Rows are one point carried round by a steady rotation, each followed by how many steps it has turned.
The counts run from 0 to 331.
[ 23.0   0.3 -20.2 -11.3  -4.1  -4.9 -21.0  22.4 -21.3 -12.8  -3.6  38.3
  -1.6  -5.6  24.9   5.0  -8.3 -10.5   3.9  -2.7   1.8  20.8  -1.4  -9.9
 -11.3   7.0  -6.2  32.7 -45.8 -17.7  -7.3  26.6] | 145
[ -5.4  -2.4  -6.5 -13.1  -4.1  14.2  27.7  31.3   1.9 -21.6   8.6  10.6
  -3.6  -6.6  15.4  13.0  -2.9 -16.0 -14.8   3.1   2.8   5.0  -3.5 -14.3
   3.6  14.9 -29.5  12.7 -45.8  28.0   9.0  35.7] | 196
[  9.5 -20.3  -8.0 -17.6   8.6  19.8 -34.1  17.8   3.6  -8.8  20.7  13.5
  -8.7   1.7   3.0  11.6  -8.5   8.0   3.9  -2.6 -29.3  30.7 -27.2   3.4
   4.6 -20.0 -10.0  -8.2 -48.7   9.8  11.3   8.8] | 172
[  1.9  16.1  -4.5 -15.0  -5.3 -11.7   8.0  33.5  -6.2 -32.0  -1.0  13.6
   1.7 -10.9  15.3   3.6  -9.8   1.6 -10.1 -17.5 -16.3  34.7  -4.6 -23.5
  25.6  12.0  -3.6   1.9 -38.2   7.0  20.7  25.9] | 257
[ -3.5  -7.9 -24.2 -16.2  23.0   5.9 -16.2  19.7   8.3  -7.1  -0.8  18.1
 -15.9 -12.5   2.2   5.8 -10.8 -10.0  17.8  -7.3  12.8  12.8  -1.7 -39.1
  12.0  -3.4 -11.3  16.2 -56.0  10.8  12.1   1.1] | 314
[ 10.3   8.8  -8.5 -19.5  -6.4  15.5  -0.9  33.1   0.6 -16.3  26.5  23.6
   3.0   9.8  26.2 -12.8 -20.8  24.3   2.9  -6.9 -41.8  30.5  -7.4  -4.8
   6.9   2.6 -15.5  -2.0 -37.8  -5.6   5.2   1.2] | 163
[ -1.1 -18.5 -27.1  -5.1  14.2   3.7  -6.8  40.1  10.7   4.8  -5.3   5.0
 -26.3   2.4   4.4   5.3   8.8   9.9   9.1 -14.9  -5.5  11.1  -6.9 -20.3
  16.8 -29.1 -33.8  -7.7 -42.6   0.1  -1.4  21.5] | 117
[ -1.4  12.3  -8.5  -1.8   3.7  -3.3   7.3  17.2  -1.5 -16.7  12.8   9.0
 -38.2  -6.2  22.8  -8.2 -12.0  10.9  19.2  -7.1  10.4   7.7  -3.7 -11.7
  -9.3  13.9 -26.0  21.9 -46.6  -4.2  16.9  32.0] | 20
[ 14.5 -19.5 -22.9 -12.2   6.1  -6.6 -15.9  33.6   0.3   2.7  -2.0  31.7
   3.5   8.4   8.0 -10.8   7.9   0.3  -7.7 -10.4 -27.1  39.5 -18.7  -9.8
  17.0 -19.4 -11.9   3.5 -36.0  -9.1  -8.9  28.7] | 50
[ 20.3 -22.4 -10.8 -10.5 -16.1  22.4  -7.0  21.0   5.4  -0.2  22.1  25.0
 -13.3  10.5  -5.6  15.6   4.8  -8.3   4.5   9.3 -16.5  26.5 -30.2   2.9
   2.5 -15.1  -5.8   8.0 -47.0  -2.0 -18.9  24.4] | 281
[ -8.2  -2.3  -6.7 -18.6 -10.6  18.4 -20.8  21.4  -5.7 -23.8  23.3   5.0
 -14.7   4.9   0.8  20.4 -21.6   0.1   2.1  12.3  11.1  24.2  -8.5 -16.6
   3.0   4.6  -7.7  30.4 -55.8   7.8  -6.2  11.4] | 83
[  1.6  -1.8 -10.0  -1.9  -0.6  11.8  10.0  24.8  -8.9 -10.5   5.8  -8.8
 -41.9  25.6  13.1  -5.6  -1.6   3.5  23.5   4.2   6.6   6.1  -3.1  -7.8
  -5.8  -1.2 -20.0   7.4 -57.0   4.2  11.9  32.4] | 13
[ 19.2   2.6 -10.2  -0.8  15.5  -3.7 -23.9  20.2 -14.8 -16.3  -4.3   9.1
 -29.3  -2.0  19.6   4.9  -8.9  -5.6  18.9 -18.1 -13.6  16.5 -26.5 -13.1
   4.0 -13.0  -1.3  -4.2 -46.8  -2.1  32.9  22.3] | 241
[ 19.8 -11.8 -26.0 -15.2   0.8  20.3   2.3  19.5   3.8   5.8   8.4  44.4
 -13.4  -0.7  -0.6   0.3   0.9 -15.3  17.3   7.1   2.9   4.2   1.2 -15.1
  -9.2   1.2 -19.6  21.2 -52.8 -10.1 -19.6  16.7] | 213
[  7.0   7.7 -12.7  -2.3   9.2   1.1  -5.4  31.0 -13.0 -18.6  -0.9   0.7
 -28.4  10.9  36.6 -11.6  -8.1  20.8  14.4 -17.0 -17.0  11.1  -5.9  -4.3
  -4.9  -4.9 -23.6  -8.4 -41.1  -0.1  29.8  18.8] | 237
[ -7.3  -4.3 -16.7 -13.6  18.3  -0.4   3.1  25.1  20.6  -5.3   5.5  25.3
 -11.4 -12.0  10.2 -16.1 -14.3   3.1   8.5  -3.4  -2.4  17.2  12.2 -32.6
  21.3   9.9 -25.3  14.8 -46.5   8.5  12.1  15.7] | 319
[ 26.0   9.1  -5.4  -1.9  14.4   1.2  -9.6  14.2  -4.5  -9.4  11.2  19.2
 -35.6  -6.2  28.2  -1.2  -4.6   2.1  28.2 -14.8 -22.3   5.4 -18.3   2.9
 -13.2  -5.8 -15.3  -2.9 -41.7  -4.9  32.6  25.1] | 235
[ 13.9 -11.6  -5.6 -16.2 -27.1  21.4   7.6  34.4   7.3 -13.6  10.6   7.5
  -4.2  19.3   2.6   3.9  -8.1   8.8   1.1   8.6 -21.6  28.6   0.9  -1.0
  20.6  -6.3  -4.9  -8.4 -49.9   3.0 -19.6  16.4] | 278
[-16.9  -3.8  -3.1 -13.6  -0.2  10.0  11.4  36.4   6.1 -18.9  12.0  -9.1
 -13.1  -1.0   8.0  16.9  -4.2  -3.8 -12.5  -1.7   4.5  18.0  -8.3 -23.3
  20.8  -1.6 -23.6   4.7 -44.9  28.8  10.2  32.7] | 190
[  3.7 -17.6 -11.9 -22.1   5.0  17.8 -33.6  29.0   3.0 -16.1  21.1   9.1
  -9.0   9.4   4.4   6.7   0.5  19.8  -4.2  -1.6 -28.2  34.6 -17.4   5.4
  -0.7 -15.0 -19.1  -4.9 -47.0   8.4   7.4   8.0] | 171
[ 17.0   4.4 -20.3 -11.2 -12.5  14.3  36.1  27.2   5.4  -1.6   5.3  29.1
 -24.6   9.1  17.5 -12.4  -3.6   0.4  21.7  -4.0 -11.3   5.7   7.3 -19.6
  -1.6   5.4 -18.8   4.6 -49.4  -9.5 -12.4  16.4] | 216
[ 12.3  -7.5 -19.9 -17.8   6.8  -7.1 -24.2  29.8   4.8 -15.3 -13.9  35.0
   2.5 -10.6  16.6  -5.8  -6.0  15.7   2.5 -15.1 -24.7  27.1  13.3 -16.7
  15.0   2.2 -14.0  -0.9 -45.9  -3.4   7.7   4.4] | 42
[ 10.6  -8.8 -22.6  -4.2   2.9  17.4 -19.9  31.9  -5.2  -7.7   6.0   7.3
 -34.3  10.6   6.9  21.7   2.3   5.3  24.1  -0.8  11.1  -0.7  -2.2  -2.7
 -17.0 -15.7 -29.1   5.6 -54.0  -8.7  -6.2  18.2] | 9
[  6.4   6.1 -20.9  -2.6  19.3  11.2 -16.3  39.8  -7.2   2.0  14.9  14.5
 -21.8  14.3  28.6 -13.6 -14.0  10.3  15.3  -5.9 -16.4   3.4  -8.6  -3.4
  -9.4 -16.8 -33.1   5.1 -35.5 -14.6  10.8  17.4] | 232
[  8.2  22.3 -14.1  -9.4  13.6  -7.3   0.1  15.9  -7.9 -24.6  11.4  18.1
 -31.9 -12.7   7.9   5.2  -1.3  -7.5  19.4 -19.0   7.4   9.9 -15.6 -24.9
 -13.7   9.8 -11.1  13.3 -44.4  -8.7  27.3  23.1] | 25
[ 15.0  -1.6 -15.6 -22.6   7.9  -9.0   2.9  16.7  -4.3 -27.4 -11.7  32.7
  -1.8  -9.6  17.3 -16.1   7.8   8.8   2.8 -19.6 -26.2  27.5   9.1 -11.2
   0.0  17.1 -15.4  -3.2 -44.6   0.3  18.7  20.5] | 40
[  6.3  -2.1 -21.5 -18.7  -5.0  21.5  -4.0  41.2   1.8 -14.6  -5.9  20.6
  -4.1  -0.2   5.0  21.4  -9.3 -15.9   6.6   5.3  10.3   1.9  22.1 -26.3
   9.3   0.6 -19.8   1.9 -55.0   5.9  -8.8   5.1] | 205
[ 18.7   9.6 -22.8 -10.0  -5.5   7.8  25.4  27.7   1.9  -9.8  16.4  22.6
 -32.5  18.6  -0.5  -7.7  12.5   1.6  29.0 -14.4 -13.7  10.6  -8.9 -16.8
 -10.2  -4.7 -16.5  -4.7 -43.2 -19.9   1.2  19.0] | 222
[ -1.8 -25.6  -4.8 -11.7   8.0  17.1 -22.8  20.9   8.5   1.9  16.6   4.2
 -11.7  -9.3  29.1  12.9 -17.0  14.9  -5.6   2.0 -23.4  25.7 -26.6   0.3
  14.8 -18.8 -19.1   4.6 -46.4  18.6   3.8  17.9] | 178
[ 25.7  -6.4 -12.1  -5.1  -4.9  27.1   7.6  23.4   0.1  -0.7  17.4  25.0
 -32.1   0.2   9.8  23.7   7.0  -9.1  21.7   2.0  -6.2  -5.5 -14.2   6.9
 -18.4  -9.3 -25.8  -3.2 -49.5  -2.6  -4.7  24.5] | 4
[ 22.0   1.7  -4.1 -20.4  -0.8  17.0  -9.5  11.6  -0.5 -18.9  28.2  23.9
  -9.9  -0.4   7.5  13.2  -3.8   5.4  12.1 -13.4 -43.8  26.5 -28.7   2.9
  -6.1  -9.2  -1.9 -14.2 -39.5   1.5  16.8   6.6] | 167
[-10.8  -0.5 -18.3 -16.5   6.3   5.5  11.8  11.9  -2.8 -29.1  -4.1   3.3
 -23.5  -2.2   8.0  -4.5   0.1   2.9  12.7 -11.5   6.8   9.5   2.4 -35.2
  -6.1  14.3 -17.7   6.4 -60.1  20.3  22.6  11.6] | 311
[  7.9  -9.9 -13.6 -10.6  -8.9  -3.7   1.4  42.2   3.3  -1.0   7.4  22.8
   0.2   6.6  24.6  -6.9   1.1  16.3 -18.6 -12.8 -30.2  33.9 -10.2  -1.0
  15.7 -11.6 -26.3   1.6 -25.5  -7.4 -12.6  34.1] | 55
[ -7.8  -9.9 -19.6 -15.8  15.4  12.5 -19.4  14.3  -4.3 -17.6   4.3  13.9
 -22.1 -17.1  17.0  18.4  -8.2   2.0  10.4  -6.0   9.9   0.1  -4.4 -16.9
 -18.0   3.3 -27.2  20.1 -58.7  12.1  11.7   7.9] | 307
[  3.2  -3.6 -17.4 -12.0  14.7  14.8 -16.3   5.3  -3.2 -14.7   2.6  19.3
 -26.5 -19.6  15.7  24.3 -11.8  -7.1  15.0 -11.7   8.0   1.8 -12.7 -22.1
 -10.7  -2.0 -15.0  13.8 -60.8  10.5  16.6   4.3] | 308
